Turns, then the turns between two rows, first turn first; the first pair answered
turn D:
[13 -35 -17 9 -7 25 -8 -34 16 7 -21 -9] => [9 -56 0 0 -2 27 -9 -3 -5 3 -23 2]
[-32 -20 3 1 2 -11 1 14 -4 -16 36 11] => [-23 3 8 -7 8 -11 3 16 -9 -19 40 10]
[-24 9 6 22 19 11 0 14 18 5 19 13] => [-22 11 7 20 22 11 2 16 17 4 20 13]
[-4 -21 3 -7 15 7 -1 10 -11 4 -17 -4] => [3 -1 6 -16 19 6 3 12 -17 2 -11 -5]
turn L:
[5 2 12 -6 8 -1 9 -12 -24 -13 -32 3] => [-5 22 -10 3 14 -15 14 -19 4 -21 -14 -9]
[-54 -52 -5 10 -8 -7 19 24 11 -2 3 12] => [-17 -2 32 -31 11 1 23 47 -38 -15 2 22]
[-43 -17 -45 19 5 -4 -7 19 27 2 20 -8] => [-10 -34 5 -15 1 25 -12 40 -43 7 -13 18]
[3 -6 9 -6 -6 5 15 31 -38 -10 12 14] => [-14 14 -19 9 -1 -12 21 19 0 -18 34 -2]
turn K:
[-28 -51 -15 17 -14 -17 19 -2 14 20 6 -18] => [28 -2 6 -14 -20 13 16 -39 -27 33 -22 -13]
[15 18 17 -14 -4 -1 -1 0 -16 8 -1 7] => [-11 7 4 -2 6 -22 3 20 5 -3 20 1]
[26 -12 13 -2 4 12 -1 8 -13 -1 -7 16] => [20 7 10 -4 16 -3 4 22 -5 -14 12 10]

(2 to 3 turns a pair)
[-30 -55 8 11 -2 -13 6 36 -10 -9 4 20] => [-31 -2 -7 8 15 -35 17 40 11 -27 36 3]  L L D
[30 64 14 -22 10 5 5 -27 -10 -7 6 4] => [-31 1 0 3 23 -32 8 37 22 -26 36 6]  K D D
[8 45 11 -12 6 7 -5 21 -8 -8 9 -17] => [20 29 7 -7 -13 28 -14 -16 -9 13 -18 -16]  L K L
[-7 19 8 -20 22 -11 10 45 -23 -20 28 2] => [15 -8 26 -24 2 18 0 22 -50 2 -11 15]  D L L
[10 -19 13 -8 -17 10 -17 -28 -3 14 -24 10] => [-3 -1 -12 5 -13 -5 -14 -38 30 7 -4 -4]  L L
[34 -11 34 -26 8 2 -4 8 -31 8 -28 13] => [0 15 1 -7 31 -38 10 29 23 -19 26 -10]  D K
[-33 -53 10 3 -24 -8 -4 12 -30 9 -26 15] => [11 47 21 -31 0 -14 4 4 -48 -10 -5 6]  D D
[22 27 13 -12 2 24 8 -3 -21 -4 -3 4] => [-13 16 -10 5 12 -3 12 19 14 -17 28 -8]  K D
[-18 -39 18 -33 -11 9 -5 13 -30 24 -9 2] => [-16 38 -16 -26 4 -15 9 -21 17 9 27 -28]  L D
[2 -38 5 -11 -24 15 2 13 -22 3 -10 -6] => [-13 2 -24 2 -9 -11 13 10 22 -14 27 -24]  K D K
[-9 -29 -22 28 23 -13 18 0 11 -2 3 10] => [21 18 1 -2 35 -7 22 7 -23 -11 5 17]  D K K
[-2 6 8 -8 19 -14 16 1 -23 -8 1 8] => [-14 -5 2 0 19 -21 16 7 -12 -9 5 6]  K L
[-31 -19 12 -13 2 -12 -46 14 5 -43 22 -6] => [-18 13 13 -24 8 -13 -44 9 0 -49 25 -9]  L L D
[-10 -6 21 -27 6 -4 6 60 -34 -22 26 2] => [-41 -32 -36 22 -18 -11 3 -2 40 -1 23 -22]  D L
[-13 -19 17 -1 6 -3 -5 13 -8 5 14 5] => [-9 15 -1 2 9 -7 -2 -12 13 2 25 -10]  L D D
[-4 -18 -12 6 -6 7 0 -23 10 9 -3 -10] => [0 -22 13 -11 4 5 2 15 -20 -2 0 3]  D D
[4 36 5 11 32 -5 13 -5 22 -12 29 -12] => [18 23 2 18 14 15 6 -44 19 10 2 -12]  L K L
[-19 -17 -15 22 -5 -4 -2 -5 27 9 2 -3] => [16 -3 19 -7 -6 17 -4 -3 -21 15 -21 13]  D K
[21 15 25 -24 12 14 5 29 -47 -8 -11 9] => [-22 -43 -25 30 -16 11 -3 -18 18 15 -20 -9]  L K
[1 -15 -22 3 -15 0 0 -27 -17 -4 -15 -9] => [-7 -32 -17 6 -13 -3 1 -10 -21 -9 -14 -5]  K L D
[15 4 -24 -12 -15 8 -9 -40 1 -7 -20 0] => [-18 -30 -34 5 -12 -7 -8 -14 21 -14 -8 2]  L K K
[-65 -47 0 9 -8 -9 -6 37 13 12 -3 -2] => [-29 33 -30 9 -17 3 -6 -45 43 24 -7 -28]  K L D
[-6 -32 1 16 1 2 -2 -11 11 8 -2 -42] => [15 -18 10 7 -1 15 -5 -26 -2 13 -12 -38]  K D
[-14 -42 12 -9 -6 -2 1 26 -23 11 -9 16] => [16 -13 19 -23 -11 14 -1 -1 -36 19 -23 15]  L K K
[-20 -17 12 -3 8 -17 -1 56 -21 -19 6 13] => [-17 34 -6 -4 18 -29 5 37 5 -29 27 -2]  L D
[9 -5 -19 20 -20 36 -1 -31 -14 9 -3 -6] => [11 40 -12 3 6 18 10 3 -20 -18 29 -9]  D D L
[-30 -28 -23 28 -12 -6 -1 -5 40 13 0 -20] => [7 58 -11 -3 6 -6 8 -14 23 -3 15 -26]  K K
[-5 0 8 11 11 -31 7 40 -9 -4 35 11] => [7 1 22 0 10 -20 4 39 -28 -2 22 16]  K D K
[-13 -4 -31 10 1 -32 -8 -5 20 -17 33 -29] => [34 11 16 -27 0 -3 -14 0 -48 -11 2 -8]  L K
[-11 -26 8 14 -37 25 7 0 -29 6 -22 8] => [15 23 18 -8 -25 25 12 3 -42 -5 -11 7]  D D
[1 15 7 -12 1 -14 12 25 7 -22 11 -1] => [-9 4 0 -3 -2 -16 11 23 19 -21 13 -3]  K D L
[27 29 50 -19 18 0 -13 7 -23 8 -5 9] => [-5 -46 33 14 -4 8 -23 -10 1 29 -25 11]  L L
[-11 -17 -6 7 9 -7 19 33 -1 -9 10 -8] => [-2 19 -21 9 10 -7 20 4 14 -7 14 -22]  D D D
[18 -33 20 -31 -28 -4 -1 20 -25 -3 -14 22] => [32 44 -3 -34 -12 -16 8 -9 2 -18 11 0]  K D
[-11 -44 20 -1 2 -7 -11 47 -16 -13 10 21] => [-2 25 -30 19 -5 -15 -8 -28 45 -6 24 -13]  K D L
[6 44 -10 -2 12 -14 20 11 20 -26 36 5] => [-26 -38 -11 19 -1 -13 10 30 25 -12 21 15]  D D D
[-6 46 4 -13 19 -26 18 7 11 -8 28 -13] => [24 43 29 -29 6 0 10 -9 -27 7 -4 -1]  L L D
[-17 -10 0 -8 -2 -34 8 15 7 -2 12 -15] => [-8 -33 9 -9 -16 -17 -1 2 -9 14 -15 -7]  D K
[15 57 -21 -17 10 17 24 -19 17 -14 4 -9] => [28 56 -9 -25 7 25 20 -20 -3 -8 -5 -1]  D L L
[-6 -1 14 0 16 -15 -3 46 -10 -25 17 10] => [5 14 17 -10 19 -10 -4 43 -16 -24 14 12]  L L D
[4 -31 18 -36 5 17 -14 16 -31 9 -14 32] => [-34 -48 -28 2 1 -1 -13 -7 30 10 3 12]  L L
[25 31 1 -26 -14 -8 19 -17 -21 -8 -7 -24] => [-3 14 -28 -1 -17 -25 19 -22 20 -9 9 -36]  D K
[48 -54 1 0 -14 3 -12 -4 -15 37 -31 10] => [53 30 7 -28 26 -28 6 37 -15 -5 22 0]  D K
[8 29 -19 7 6 -1 0 -26 22 2 21 -13] => [6 -41 12 1 -5 19 -10 4 -20 16 -10 13]  L D
[-27 -13 -11 15 12 -26 3 10 39 -16 20 -9] => [-15 15 -12 7 18 -27 6 7 37 -22 26 -13]  L D L
[47 12 -34 -5 -27 11 9 -43 -31 18 -19 -24] => [23 -50 -26 4 -32 12 6 -15 -41 24 -28 -9]  D D
[29 -15 19 0 -27 27 3 -13 -52 60 -38 11] => [-10 -26 28 -6 8 -13 15 74 -50 20 10 14]  K K L
[10 -15 24 -17 9 5 -14 10 -25 11 -18 20] => [24 30 5 -17 8 6 -11 -27 -2 13 -13 6]  D D
[-16 -40 -24 36 -24 11 -17 -30 34 17 -33 -1] => [32 22 -7 7 -21 27 -15 -54 2 17 -41 0]  L D D
[10 1 30 -27 10 5 6 32 -43 -6 -5 9] => [6 43 10 -24 24 -12 14 21 -13 -19 20 -8]  K D
[0 -54 27 -7 -11 15 -11 22 -35 14 -22 22] => [-38 -52 -7 17 3 -19 -1 35 20 -3 18 2]  L K
[3 39 -23 19 -20 9 -12 -39 27 16 -6 -17] => [-15 47 -26 19 -2 -14 -5 -6 35 -1 22 -19]  D K K
[-16 -60 14 -14 27 4 15 24 -27 -7 -32 15] => [15 39 -23 -11 25 1 19 -57 16 -5 -19 -17]  D D D
[-9 17 1 -4 -14 12 -13 -61 -2 16 -17 -15] => [-8 -17 36 -18 -7 17 -14 -13 -44 10 -24 7]  K K L
[20 -18 19 -24 -10 14 -5 -7 -44 28 -32 14] => [7 51 -29 -6 5 -16 9 -35 19 10 13 -20]  D L
[33 48 -12 -25 -4 -24 21 21 5 -17 13 20] => [29 51 -31 -12 -14 -23 20 -6 29 -10 10 9]  L K K
[-5 -36 -23 25 -25 13 -4 -53 14 23 -28 -5] => [-24 -7 -41 32 -8 -12 5 -39 46 3 7 -20]  L L K
[-7 -36 -9 12 -9 14 -8 -9 -1 9 -6 2] => [-18 -24 -5 7 8 -5 0 26 -2 -9 19 0]  L K L
[11 6 20 -13 13 35 -2 -22 -26 16 -22 7] => [-12 39 -2 -4 36 0 9 -1 12 -10 24 -10]  D K
[-11 20 -18 15 -2 -8 6 -10 30 -10 20 -6] => [-13 -41 4 14 -15 10 -4 10 -2 4 -9 14]  K D
[-27 -72 -6 34 -23 -3 -4 16 28 -6 -12 -6] => [-1 40 -26 20 1 -20 11 -12 55 -28 24 -34]  K K D
